In the data rows, 128 means zero.
Here are some numbered points:
tensor([135, 137, 119, 137, 185, 121, 188, 186, 155, 201,  93, 128,  98, 209, 165, 143, 131,  92,  71, 175, 115, 120,  60, 110, 146, 128,  70,  76, 116, 139, 153, 152, 114, 136, 136, 128,  56, 117, 103,  89, 135, 161,  74,  77, 171, 155, 104, 138, 155, 165, 111, 211,  64, 137, 100, 153, 104, 126,  54, 111, 143, 166, 131, 156]) 0
tensor([138, 126,  59, 120, 105, 128,  89, 100,  90,  76, 138, 104, 122, 143, 132, 161, 129, 116,  97, 151, 138, 150, 132, 107,  99, 113, 128, 149, 130,  63, 123, 116, 121, 130, 130, 143, 148, 136, 135, 184, 168, 149, 119,  72, 164, 109, 160, 134, 167, 146, 117, 176, 101, 170, 130, 167,  90,  78, 165, 153, 169, 134,  97, 115]) 1
tensor([117, 133, 128, 105, 109,  97, 184, 152,  86, 215,  92, 122,  81, 199, 151, 153, 135, 109, 134, 190, 140, 118,  80, 149,  96,  64,  75,  82, 153, 143, 171, 133, 106, 149, 141, 111,  81, 140,  76, 114, 156, 177,  95,  89,  99, 174,  84, 164, 133, 135, 110, 201,  98, 151,  53,  86, 144,  76, 116, 127, 143, 170,  80, 126]) 2
tensor([141, 147,  94, 104, 163,  60, 147, 148, 165, 206, 124, 149,  83, 167, 152, 215,  84, 130, 123, 211, 119, 116,  85,  93, 103, 117,  85, 118, 125, 133, 131,  88, 114, 189, 135, 108,  73, 198, 118, 111, 133, 170, 137,  48, 151, 125, 109, 164, 132, 178, 131, 216, 154, 164, 126, 137,  87, 115,  79, 163, 140, 150, 117, 105]) 3
tensor([118, 145, 121, 147, 118, 129, 103,  70,  89,  88, 188, 109, 152, 162, 130, 102, 102, 124, 150,  47, 138, 152, 141, 161, 124, 137, 168, 156, 107, 140, 138, 132, 101, 106, 104, 138, 157,  82, 150, 120, 161, 111,  96, 183, 131, 108, 146, 172, 145, 115, 135,  61, 103, 121, 129, 115, 146, 139, 171, 143, 128, 107, 104, 136]) 4
tensor([140,  97, 178, 110, 119, 140, 143, 128, 130, 192, 135, 177, 119,  94, 127, 151, 132, 136, 112, 134, 120, 153, 123, 135, 131, 149, 128, 116, 130, 157,  99,  88, 162, 107, 120, 102, 120, 138, 106,  96, 138, 131, 141, 153, 165, 123,  79, 110,  91, 143, 170, 147, 131,  93, 122, 171, 130, 121, 141, 139, 147,  99, 120, 135]) 5
tensor([157, 154,  92, 120,  96, 149, 185, 178, 154, 187,  45, 146, 140, 225, 142, 167, 142,  83,  96, 197, 122, 138,  88, 115, 106, 171,  64, 122, 142, 116, 151, 137, 118, 172, 163,  58,  62, 168, 101,  99, 102, 111,  48,  82, 126, 181, 118, 150, 132, 178,  78, 255, 124, 153,  91, 101,  97,  98,   0, 199, 163, 222,  87, 126]) 6
tensor([146, 156, 105,  76,  99, 172, 208, 177, 109, 230,  53, 125, 103, 182, 126, 178,  76, 125,  88, 208, 126, 136,  94, 101, 172, 163,  89, 149, 111, 186, 168, 167, 104, 171, 162, 105,  65, 163,  53,  93, 122, 181, 117,  79, 148,  81,  88, 188, 116, 174,  70, 255, 149, 124, 107, 125,  79, 138,  12, 143, 196, 200, 106,  50]) 7
tensor([137, 108, 140, 120,  94, 128, 119, 124, 181, 120, 141, 141, 170, 128, 119,  56, 194,  99, 163,  43, 115, 107, 130, 152, 144, 111, 182,  96,  95, 117,  90, 124, 131, 102, 135, 183, 182, 104, 100, 140, 112,  80, 137, 205,  46, 165,  91, 109,  98, 112, 144,  81,  89,  81, 132, 113, 186, 138, 145, 100,  82, 103, 136, 154]) 8
tensor([103,  94, 138, 112, 101, 116, 140, 105, 147, 186,  77, 101, 138, 126, 133,  87, 171, 139, 128, 140,  99, 107, 148, 113, 173, 127, 142, 121,  89, 149,  97, 152, 117, 100, 136, 142, 142,  87, 104,  96, 121, 109,  99, 100,  75, 177, 123, 150, 146, 132, 167, 136, 149, 124, 139, 115, 118,  82, 150, 142, 150, 131, 154, 139]) 9
tensor([141, 133, 156, 129, 108,  75, 129, 177, 130, 184,  92, 100, 121, 145, 159, 132, 112,  78, 140, 124, 131, 145, 103, 141, 164, 151, 126,  50,  67, 118, 127, 127, 111, 147, 155, 128,  99, 141, 125, 127, 119, 154,  99, 165, 164, 143, 138, 148, 143, 116,  49, 198, 124, 143, 125, 126, 145, 108,  62, 129, 187, 204, 150, 120]) 10
tensor([118,  87, 148, 117,  92, 120, 123, 158, 133, 119,  87, 132, 107, 152, 147, 149, 161, 130, 106, 151, 143, 146, 121, 164, 121, 125, 103, 140,  92, 153, 148, 123, 147, 142, 159,  93, 123, 115, 118, 123, 139, 110, 172, 155, 136, 112, 116, 126, 109, 144, 117, 179,  97,  93, 144,  69, 118, 106, 133, 154, 131, 172, 121, 100]) 11
tensor([ 67,  84, 173, 133,  90,  80, 160, 174, 139, 184, 115,  75, 109, 174, 137,  59, 163, 101, 119, 143, 154, 102,  91, 143, 134, 165, 146,  74, 123,  95, 141, 159, 107, 124,  80, 179,  93,  81, 110, 112, 141,  80,  67, 130,  66, 142, 109, 151, 126,  94,  72, 186,  76,  95,  97, 131, 135, 127,  67,  81, 147, 193, 130, 207]) 12
tensor([141, 137,  52, 129, 166, 186, 111, 101, 128,  89, 208, 187, 160, 106, 106, 193,  89, 215, 107, 166, 147,  86, 124,  79, 107, 137, 114, 209, 141, 126, 101,  58, 155, 151, 130, 115, 157, 195, 163, 198, 121, 196, 172, 116, 132,  87, 196,  79,  90, 102, 141,  53, 159, 148, 137, 206,  94, 180, 166, 148, 102,  54, 157,  66]) 13
tensor([116, 115, 146, 115,  85,  87, 170, 153, 169, 115, 123,  88, 102, 169, 120,  92, 176,  91, 131, 105, 137, 161,  90, 157, 122, 110, 166,  95,  73, 122, 111, 137,  76, 133, 142, 127, 128, 105, 118, 104, 135,  77,  98, 157, 106, 141, 148, 164, 124, 148, 108, 165, 115, 107, 137, 131, 114, 123, 119, 109, 156, 163, 146, 156]) 14
tensor([ 52, 123, 249, 143, 160, 129,  61,  85, 148,  58, 236, 126, 164,   1,  87,   0, 147, 113, 218,  15, 189, 140, 189, 198, 126, 159, 188, 166, 109,  99, 134, 126, 137,  69,  69, 162, 170,  38, 122, 172, 146,  92, 105, 254,   4, 155, 154,  81, 107, 115, 146,   0, 150, 144, 142, 158, 177, 130, 193,  42,  56,  38, 170, 219]) 15
tensor([162, 126,  82, 132, 176, 140, 109, 140, 117, 113, 122, 161, 101, 195, 151, 153, 108, 150, 143, 126, 118, 120, 138, 145, 111, 157, 118, 143, 149, 138, 161, 129, 131, 115, 122,  99,  99, 139, 128, 123, 132, 129, 130, 128, 148, 149, 140, 134, 120, 124, 116, 134, 176, 136, 133, 163, 109, 102, 130, 131, 145, 132, 143,  99]) 16
tensor([119, 137,  87, 119, 126,  74, 135, 128, 135, 136, 130, 140, 176, 117, 121, 147,  94, 138, 113, 124, 105, 144, 103, 128, 118, 130,  73, 126, 119, 124, 158, 116, 168, 115, 132,  86, 122, 170,  96, 154, 156, 150, 130, 131, 153,  78, 123, 139, 116, 114, 113, 187, 128, 140, 147, 132, 121, 116, 127, 140, 122, 175, 134, 110]) 17
tensor([172, 150,  14, 110, 119,  88, 173, 119, 130, 145,  64, 169, 122, 153, 106, 193,  51, 172, 113, 164, 101, 124,  85, 105, 141, 157,  58, 159, 124, 107, 128, 107, 136, 176, 139,  55,  97, 181, 155, 131,  93, 142, 133,  45, 179,  84, 134, 150, 162, 119,  80, 187, 137, 166,  89, 171,  51, 129,  83, 136, 180, 169,  81,  88]) 18
tensor([112, 147, 155, 150, 162, 163, 109, 105, 126,  49, 200,  94, 154,   2, 125, 110, 133, 148, 143,  67, 183,  90, 175, 148,  72, 132, 171, 142,  91, 146, 100,  84, 153, 112, 106, 123, 155,  84, 146, 149, 130, 139, 209, 142,  90, 133, 112, 155, 125, 118, 177,   0, 135, 108, 121, 121, 112, 157, 189, 116,  72,  48, 116, 179]) 19
tensor([119, 109, 124, 139, 150,  90, 125, 143, 145, 107, 102, 145,  75, 157, 163, 102, 120, 148, 134, 129, 112, 109, 105, 112, 138, 126, 121,  64, 145, 125, 185, 128, 102, 148,  89,  86, 122, 128, 125, 137, 132,  99, 110,  83, 122, 144, 130, 133, 129, 161,  92, 153, 134, 120, 158, 111, 153, 164, 113, 107, 107, 136, 118, 121]) 20
tensor([141, 158, 156,  98, 178, 179,  83, 124,  93,   9, 191, 116, 156,  85,  90, 100,  94, 134, 173,  84, 135,  84, 133, 145,  81, 138, 194, 193, 132, 122, 113, 110, 148, 127, 128, 134, 207, 131, 159, 176, 179, 162, 178, 148, 151, 125, 171,  72,  87,  99, 161,  13, 187, 117, 173, 165, 126, 161, 255, 132,  81,  31, 175, 144]) 21
tensor([164, 147,  94, 109, 116, 129, 133, 151, 130, 148, 132, 120, 119, 129, 162, 193,  94, 105,  79, 167, 132, 158, 137, 103, 126, 119,  99, 133, 110, 146, 134, 109, 134, 145, 122,  83, 102, 138, 113, 116, 142, 111, 129, 115, 117, 132, 107, 102,  89, 187,  98, 225, 155, 103, 142, 120, 119,  91, 105, 153, 177, 157, 141, 138]) 22
tensor([169,  66, 159, 170, 144, 159,  68, 134, 132, 106, 177,  88, 126,  62, 160, 127, 130, 126, 119,  77, 168, 125, 138, 121, 142,  89, 176, 151, 179, 145, 117, 109, 114, 137, 154, 165, 136,  98, 166, 116, 112, 126, 185, 136, 121,  88,  94,  38, 157,  71, 150,  21, 119, 122, 128, 140,  99, 149, 195, 132, 123,  88, 120, 120]) 23
tensor([119, 111, 122, 180, 203, 164,  63,  69, 145,   0, 220, 180, 173,  23, 117,  94,  84, 183, 140,  18, 141, 118, 179, 142,  68,  90, 158, 230, 138, 136, 103,  28, 158, 147, 161, 121, 197, 122, 226, 205, 110, 141, 255, 138, 115,  68, 159,  72, 138, 107, 230,   0, 158, 144, 148, 155, 202, 180, 255, 112,  19,  33, 187, 116]) 24
tensor([126,  76, 140, 100, 141, 163, 149, 132, 145, 128, 112, 103, 114, 151, 126, 126, 160,  94, 149, 101,  98, 105, 111, 119, 144, 110, 130,  93, 132, 137, 107, 161, 118, 107, 132,  88, 143, 118, 158, 111, 126, 111,  97, 133, 121, 154, 128, 177, 124, 122, 130, 171, 115,  90, 111, 154, 155,  91, 130, 120, 153, 166, 113,  93]) 25
tensor([108, 112,  64, 151,  75,  97, 147,  98, 158, 193, 101, 104, 103, 235, 134, 172, 101, 129,  86, 255,  88, 129,  99, 149, 168, 153,  90,  79, 106, 171, 163, 178,  94, 152, 190, 110, 105, 214,  56, 125,  79, 137,  72, 100, 195,  83,  99, 120, 146, 143,  94, 232, 154, 144,  87, 100,  73,  66,  60, 166, 192, 171,  89, 119]) 26
tensor([168, 149, 150, 141, 102, 144, 150,  71, 107, 120, 152, 136, 147, 143, 129, 125, 137, 109,  98, 141, 160, 136, 145, 102, 144,  90, 130, 154, 104,  91, 144, 129, 100, 110, 150, 149, 122, 126, 130, 119, 129, 101, 122, 129, 108, 123, 133, 125,  79, 152, 139,  97, 153, 124, 122, 145, 128, 116, 136, 144, 116, 147, 129, 108]) 27
tensor([ 85, 109, 104, 109, 116, 103, 143, 154, 119, 159, 163, 133, 145,  90, 133, 123, 103, 117, 138, 103, 151, 118, 176, 182, 117, 150, 132, 133, 145, 116, 107, 122, 146, 174, 124, 157, 145, 150, 124, 138, 137, 107, 121, 119, 131, 139, 141, 112, 115,  96, 148, 108, 159, 104, 141, 138, 140,  74, 117, 137,  94,  96, 168, 106]) 28
Which three points above are nearest to each new point, looking only along the 2 directions in which the numbered points spread most? Their numbers follow each, nearest first.
tensor([131,  96,  85, 150, 165, 133,  87, 119,  96,  76, 168, 155, 167,  81,  81, 152,  82, 177,  84,  93,  93, 125, 171,  96, 109, 135, 103, 190, 146, 154, 135, 159, 148, 145, 124,  65, 137, 119, 170, 190, 177, 136, 160,  87,  90, 120, 151,  95, 112,  76, 209,  33, 163, 155, 136, 216,  83, 130, 210, 151,  90,  84, 145,  95]) : 13 23 21
tensor([120, 136, 132, 127,  91, 143, 111, 164, 119, 120, 108, 136, 145, 124, 120, 186, 127, 120, 135, 144, 105, 100, 142, 108, 120,  97, 109, 146,  91, 150,  62, 148, 129, 150, 107, 102, 137, 131, 119, 173, 153,  97, 151, 143, 178, 124, 159, 126, 118,  96, 133, 165, 118, 106, 114, 161, 113, 145, 123, 152, 156, 164, 123,  97]) : 16 17 5
tensor([ 98, 120,  69, 132, 158, 104, 179, 157, 144, 255,  54, 103,  76, 240, 168, 222, 146, 143,  79, 255,  82, 101, 116,  95, 133, 125,   0,  58, 113, 121, 199, 100,  89, 174, 192,  85,  87, 227, 107,  86, 148, 189,  75,  80, 172, 118, 132, 224, 171, 186,  99, 255,  99, 150,  85,  82,  20,  97,   0, 191, 195, 253, 100,  83]) : 7 6 26
tensor([141, 163,  90,  97, 125,  90, 151, 140,  92, 196, 103, 150, 132, 189, 154, 164, 104, 118,  89, 174, 126,  99, 135, 114, 117, 140,  81, 156, 145, 151, 126, 147, 100, 166, 140,  87, 157, 185,  95, 144,  88, 167, 109, 112, 206, 115, 129, 108, 153, 121,  81, 202, 138, 125, 167, 120, 108, 146,  69, 155, 171, 178, 114,  70]) : 3 22 18
tensor([134, 152, 115,  82, 214, 134,  84, 107,  80, 100, 133, 143, 157,  23, 131, 118, 106, 145, 129, 123,  96, 127, 167, 136,  70, 151, 138, 227, 122, 134, 132,  90, 153, 166,  87, 122, 134, 135, 133, 144, 137, 134, 190, 105, 153, 114, 167, 142, 102,  96, 158,  60, 173, 143, 156, 147, 134, 215, 179, 135, 134,  55, 132, 128]) : 23 21 13
tensor([153,  93, 150,  94, 108,  99, 178, 103, 161, 183,  99, 112, 111, 193, 131, 150, 143, 123, 124, 168, 119, 140,  64, 151, 165, 152,  76,  83, 133, 161, 166, 124,  60, 137, 139, 136, 104,  89,  91,  87,  97, 138,  56, 147,  91, 182,  89, 160, 167, 151,  81, 152,  72, 149, 103,  99, 131,  94,  81, 161, 156, 140,  94, 142]) : 10 2 0
tensor([125, 150, 100, 145, 164, 136, 136,  69, 121, 118, 116, 144, 157, 119, 147, 134,  98, 153, 115, 141,  97, 137, 104, 103, 140, 107, 115, 179, 155, 157,  89, 121,  99, 156, 156, 133, 162, 156, 179, 143, 165, 153, 184,  93, 189,  88, 139, 122, 103, 126,  93, 103, 145, 139, 162, 151, 113,  94, 155, 144, 121, 122, 143, 125]) : 1 16 17
tensor([155, 101, 192, 157, 158, 168,  44,  95, 138,   0, 204, 112, 153,  22, 105,  17, 134, 147, 191,  36, 121, 114, 134, 161, 107, 110, 215, 140, 161,  82,  59, 124, 141,  88,  99, 177, 200,   7, 154, 189, 125,  90, 179, 187,  57, 121, 139, 104,  87,  84, 214,   0, 123, 139, 133, 128, 160, 193, 238,  93,  64,   0, 145, 172]) : 15 19 21
tensor([178, 155,  65, 105, 189, 145, 142, 116, 125, 112,  91, 152, 164, 104, 124, 197, 123, 184, 112, 113, 124, 149, 121,  58, 118, 140,  75, 150, 133, 154, 131, 143, 139, 204, 139, 139, 107, 167, 179, 117, 112, 142, 145, 103, 173, 130, 162, 162, 147, 114, 135, 120, 146, 157, 116, 183, 108, 149, 170, 193,  93, 131, 122,  74]) : 1 16 17
tensor([108, 165, 133, 110,  94, 124, 142, 144, 123, 176,  63, 119, 105, 129, 149, 194, 108, 130, 145, 160, 133, 132, 104, 133, 134, 136,  98,  99, 175, 103, 222,  92, 115, 123, 167, 117, 109, 146, 131, 135, 139, 149, 116, 115, 139,  81, 140, 141, 135, 127, 119, 167, 159, 122, 120,  74, 124, 132,  89, 129, 156, 139,  93, 104]) : 22 17 11
tensor([121, 117,  37, 138, 105,  43, 154, 162, 112, 255,  24, 127,  67, 255, 200, 234, 113, 115,  75, 255,  96, 128,  28,  77, 137, 122,  35,  75, 113, 175, 134, 125, 112, 156, 169,  62,  38, 242,  81, 117, 126, 180,  53,  38, 220,  95, 131, 174, 192, 172,  63, 255,  80,  93, 101, 139,  91,  80,  24, 148, 212, 238,  89,  89]) : 7 6 26
tensor([132, 118, 173, 164, 109, 139, 147, 130, 148, 140, 148, 111, 150,  81, 103, 117, 179, 155, 157,  75, 161, 114, 125, 129, 134, 121, 179, 131, 117, 109, 103, 157,  93, 112, 109, 132, 149, 110, 129, 136, 135,  97, 148, 167, 102, 140, 101, 167, 130, 161, 167, 150,  85,  98, 124, 117, 181, 106,  83, 108, 147, 125, 167, 128]) : 9 4 25
tensor([ 90, 138, 181, 112, 161, 102, 116, 124,  89, 105, 122, 123, 122, 100, 142,  75, 188, 110, 197,  97, 155, 118, 180, 143, 154, 167, 164, 151, 112,  91, 149, 137, 157, 114, 138, 157, 111, 114, 137, 113, 158, 101, 105,  89,  84, 135, 156, 137,  75, 104, 145, 102,  80, 137,  91, 134, 186, 128, 139,  97,  89,  86, 115, 158]) : 4 8 28
tensor([163, 162,  43, 126, 113, 174, 106, 129, 100, 119, 130, 173, 165, 131, 139, 168,  98, 164, 100, 135,  88,  81, 103,  70, 138, 123, 113, 169, 108, 120, 112, 111, 147, 183, 141, 146, 148, 161, 100, 159, 129, 191, 173, 133, 173, 109, 129, 154, 108, 138,  82,  86, 150, 165, 131,  99,  92, 161, 153, 153, 132, 132,  90,  81]) : 1 16 17
tensor([ 55, 102, 131, 151, 124,  69, 121, 151, 105, 154, 119, 125, 144, 166, 141, 144, 121, 103, 125, 168, 123, 127,  96, 108, 133, 115, 167,  73,  97, 138, 154, 157, 106, 119, 106, 155,  86,  75, 112,  80, 142, 106,  99,  90, 106, 132, 161, 187, 130, 119, 124, 183,  97, 132,  95, 114, 112, 127, 108, 146, 158, 192, 120, 146]) : 10 25 14
tensor([ 97, 124, 142, 123, 131, 122, 159, 159, 129, 141,  92, 152, 111, 141, 124, 171, 110, 134, 153, 168, 114, 128, 124, 100, 107, 103, 120, 103, 160, 151, 156, 152, 128, 113, 129,  77, 110, 149, 135, 130, 127, 136,  79, 113, 150, 131,  99, 110, 164, 157, 130, 131, 143, 102, 136, 137,  86,  84, 132, 114, 127, 136, 150,  64]) : 17 11 22
tensor([128, 147, 169, 146, 134, 117,  57, 131, 139,  91, 204, 126, 127, 103,  92,  39, 148, 108, 191,  68, 147, 127, 131, 176, 134, 157, 178, 111, 110, 118, 125, 155, 143,  69, 102, 178, 160, 105, 158, 140, 150, 162, 110, 159,  58, 147, 139, 134, 143,  84, 142,  42, 134, 117, 100, 104, 161, 172, 147, 150, 106,  65, 174, 197]) : 8 4 23
tensor([120, 121, 137, 137, 110, 148,  96, 111, 127,  45, 150, 130, 153,  65, 128, 144, 139, 173, 140,  71, 131, 113, 105, 139,  90, 100, 132, 166, 181, 138, 109, 123, 145, 184, 127, 108, 131, 116, 140, 121, 117, 102, 188, 158, 124,  99, 143,  88,  82,  72, 198,  30, 170, 176, 147, 131, 166, 112, 193, 137, 136,  85,  82, 128]) : 23 19 4
tensor([120,  92, 251, 150, 114, 127, 136, 134, 113,  55, 179,  62, 118,  39, 113,  15, 178, 119, 178,   7, 141, 149, 205, 212, 101,  88, 206, 146, 128, 121,  97, 125, 160,  83,  61, 166, 165,  63, 107, 166, 152,  80, 137, 223,  27, 145, 100,  95, 104,  62, 154,   0, 170, 104, 145,  42, 168, 158, 244,  27,  50,  52, 161, 210]) : 15 8 19
tensor([185, 139,  38, 113, 117, 127, 199, 121, 138, 255,  28, 156,  98, 171, 183, 255, 107,  90,  85, 255, 151, 133,  48,  67, 119, 164,   0,  75, 157, 158, 113, 127,  91, 146, 146, 119,  68, 232, 121,  73,  84, 166,  45,  57, 210, 169,  66, 164, 145, 160,  85, 255,  94, 139, 109, 128,  96, 106,  13, 202, 192, 246,  93,  63]) : 7 26 6
tensor([136, 117, 160, 142, 126, 144, 102, 118, 127,  45, 211, 183, 133,  81, 109, 130, 144, 102, 127,  85, 125, 140, 165,  92, 121, 139, 183, 169, 148,  70, 144,  88, 165,  67, 154, 152, 179, 155, 167, 191, 111,  74, 160, 159,  83, 113, 163, 157, 117,  86, 108, 107, 124, 114, 145, 122, 165, 153, 178,  76, 111,  42, 134, 117]) : 23 19 4
tensor([113, 142, 107, 136,  98,  65, 155, 152, 110, 165,  96, 107, 126, 218, 159, 141, 141, 108, 136, 181, 128, 138, 124, 102, 141,  80, 134,  72,  64, 122, 134, 132,  62, 100, 102,  99, 115, 126, 147,  51, 152, 140,  48,  79, 122, 158, 139, 185, 159, 166, 115, 182,  68,  87, 107, 101, 103, 122,  43, 129, 174, 121, 105, 126]) : 10 2 0
tensor([127, 135, 163,  92, 132, 136, 170, 151, 121, 186, 111,  82, 110, 166, 141, 118, 132,  65,  91, 180, 160, 137, 128, 148, 137, 121,  90,  95, 161, 153, 101, 196, 154, 125, 101, 159,  84, 130, 104, 111,  91,  77,  39, 121, 129, 143,  80, 105, 195, 115, 128, 198,  83, 127,  58,  60, 108,  70,  85, 105, 142, 144, 136, 154]) : 10 2 14
tensor([101,  99, 156, 142, 117, 147, 135, 136, 166, 161, 156,  82,  77, 131, 126,  68, 144, 155, 186, 108, 123, 169, 149, 125, 121, 139, 161,  90, 148, 111, 144, 103, 107, 119, 116, 188,  92, 109, 170, 100, 104,  75,  95, 108,  96, 162, 120, 140, 143,  90, 156, 123, 114, 123,  94, 101, 185,  82, 132, 114, 149, 108, 155, 133]) : 9 14 25
tensor([ 74, 128,  78, 100, 164, 160, 133, 118, 126, 108, 104, 157, 102, 164, 157, 130, 102, 153, 104, 166, 136, 128, 111, 102, 163,  84,  78, 138, 145, 158, 130, 145, 101,  98, 123,  70, 113, 119, 119,  91, 143, 146, 119,  94, 172, 107, 131, 140, 130, 116, 136, 191, 114, 141, 137, 143, 120, 133,  99, 144, 119, 119, 161, 121]) : 17 16 22
tensor([148, 103, 120, 129, 160, 158,  94, 134, 114,  28, 135, 156, 160,  82,  98,  65, 144, 165, 182,  59, 116, 105, 174, 129, 130, 145, 132, 119, 120, 108, 125, 105, 163, 125, 143, 145, 157,  84, 170, 154, 137, 128, 137, 170, 151, 138, 103, 124,  98, 124, 177,  68, 161, 147, 117, 157, 175, 124, 182, 115,  84,  37, 186, 116]) : 23 19 4
tensor([151, 154, 160, 161, 109, 147, 149, 149, 113, 128, 155, 128, 177,  91, 132, 108, 144,  99, 141,  46, 108, 137, 128, 201, 153, 102, 162, 140, 146, 101,  82, 104, 158, 100, 114, 136, 134,  73, 150, 134, 134, 126, 171, 145, 101, 121,  93, 121, 156, 152, 164,  75, 182, 143, 153, 111, 117, 114, 189,  94,  68,  79, 158, 109]) : 4 23 28
tensor([ 94, 104, 161, 128, 116, 119, 135, 142, 118, 118, 138, 132, 115,  76, 122, 138, 129, 131, 124, 132,  92, 119, 150, 129,  97, 105, 186, 168, 150, 108, 157, 109, 126, 117, 144, 137, 128, 136, 142, 159, 133, 169, 163, 132, 147, 116, 151, 144, 115, 157, 146, 108, 149, 157, 156,  94,  90, 134, 202, 104, 126,  78, 157, 121]) : 28 27 23
tensor([147,  97, 160, 107, 133, 155,  63, 116, 127,  81, 135, 165, 149,  93, 112,  88, 153, 123, 180,  52, 128, 143, 164, 137, 155,  83, 192, 179, 152,  88, 130, 155, 127, 120, 108, 154, 130,  53, 118, 175, 131,  65, 118, 173, 109, 150,  97, 124, 136,  90, 152, 100, 150,  99, 130, 131, 159, 154, 172,  52,  94, 155, 130, 100]) : 4 8 23
tensor([131,  90, 157, 139, 108,  88, 209, 136, 172, 128,  85, 119, 140, 200, 144, 109, 137, 112,  86, 165, 115, 119,  72, 105, 164, 127, 123,  93, 105, 119, 125, 107,  94, 123, 126, 100, 110, 104, 106, 111,  79, 138,  92, 140, 126, 154, 119, 113,  96, 125, 106, 199, 108, 111, 164, 129, 130, 111, 114, 152, 134, 137, 127, 164]) : 10 25 11
tensor([123, 112, 213, 122,  99, 190, 105,  89, 141,  88, 174, 115, 169,  43,  41,  65, 182, 112, 186,   6, 153, 130, 153, 164, 113,  93, 184, 179, 113, 118,  94, 146, 109, 113,  76, 166, 165,  46, 149, 141, 143,  87, 147, 241,  48, 155, 112, 125, 123,  98, 180,  25, 107,  96, 129, 110, 154, 156, 181,  87,  79,  72, 149, 198]) : 15 8 19
tensor([135, 128, 180, 147, 103, 165,  99, 142, 108, 114, 163, 103, 149, 112, 140, 142, 163, 125, 134, 100, 136, 119, 139, 138, 130, 126, 150, 112, 128, 111, 161, 146, 137,  61, 165, 150, 124, 104, 126, 120, 154, 125, 147, 144,  90, 168, 147, 100, 165, 104, 136,  63, 117, 123,  90, 141, 114, 135, 130, 143, 101, 120, 140, 150]) : 4 28 27
tensor([143, 165, 101, 137, 135, 153, 103, 148, 110, 174, 123, 142, 108, 166, 149, 186,  97, 143,  87, 114, 113, 111,  98, 109, 108, 142,  98, 107, 127, 113, 161, 123, 146, 171, 140, 155,  95, 124, 148, 124, 115, 148, 156,  91, 127, 138, 158, 124, 121, 166, 101, 158, 137,  82, 171, 109, 134, 145,  82, 156, 170, 141, 152,  88]) : 17 22 16
tensor([185, 171,  64, 113, 146, 157, 190, 109, 129, 206,  54, 120, 131, 178, 164, 184,  88, 145,  91, 173, 135, 162, 126,  94,  93, 127,  91, 154, 133, 146, 143, 132, 109, 146, 148, 120, 111, 165, 141, 110, 123, 117, 151, 106, 156,  99,  92, 163, 178, 180, 111, 210, 146, 118, 179, 149, 100,  73,  91, 187, 172, 192, 117,  96]) : 3 22 18
tensor([135, 105, 142, 144, 106, 144,  89,  91, 128,  86, 139, 142, 127,  95, 104,  84, 159, 131, 169,  70, 126, 118, 152, 118, 129, 137, 196, 110, 140,  92, 110, 118, 175,  80, 137, 133, 173, 104, 143, 142, 108, 134, 176, 177, 101, 128, 123, 129,  86, 111, 129,  74, 138, 170, 167, 132, 179, 118, 140, 149, 128,  89, 106, 160]) : 4 23 28
tensor([ 84, 144, 168,  74,  47, 145, 116, 140, 141, 164,  72, 126, 102, 174, 168, 158, 147, 114, 158, 170, 128, 148,  84, 117, 142, 133, 117,  92, 136, 142, 136, 153, 146,  93, 119, 172, 112, 120, 107, 124, 127, 178,  53, 126, 146, 162,  92, 126, 173, 145, 154, 227,  66, 152, 109, 101, 160, 127,  72, 129, 156, 178,  95, 143]) : 10 2 0
tensor([141, 137, 105, 104, 133, 197, 107, 132, 110, 106,  82, 156, 129, 104, 140, 181,  72, 129, 133, 134, 127, 133, 127,  92,  85, 134,  54, 166, 169, 172, 145,  93, 160, 152, 136, 143, 118, 162, 111, 116, 139, 164, 186,  36, 191, 110, 156, 108, 156,  88,  94, 138, 181, 145, 121, 123,  76, 108, 179, 124, 133, 168, 102,  97]) : 1 16 17
tensor([148, 128,  51, 152, 122, 111, 152, 143,  86, 217,  72,  90, 116, 194, 132, 178, 123, 112,  53, 195, 129, 131,  87, 116,  96, 124,  84, 104, 105, 158, 125, 141,  95, 126, 144, 131,  96, 139,  72, 103, 120, 170, 117,  68, 193, 148, 108, 135, 108, 221,  85, 255, 129, 155, 143, 128, 149, 131,   6, 185, 200, 184,  54,  59]) : 26 7 6
tensor([148, 131,  97,  99, 120, 157, 135, 122, 179, 188,  80, 140, 143, 123, 120, 158, 100, 148, 100, 192, 135, 128, 121, 110, 133, 165, 101, 127, 104, 106,  93, 119, 123, 159, 101, 112, 141, 177, 125, 149, 123, 140,  99,  91, 172,  75, 132,  72,  95, 157, 115, 129, 139,  83, 108, 126, 113, 122,  92, 197, 124, 170, 105, 103]) : 17 22 16
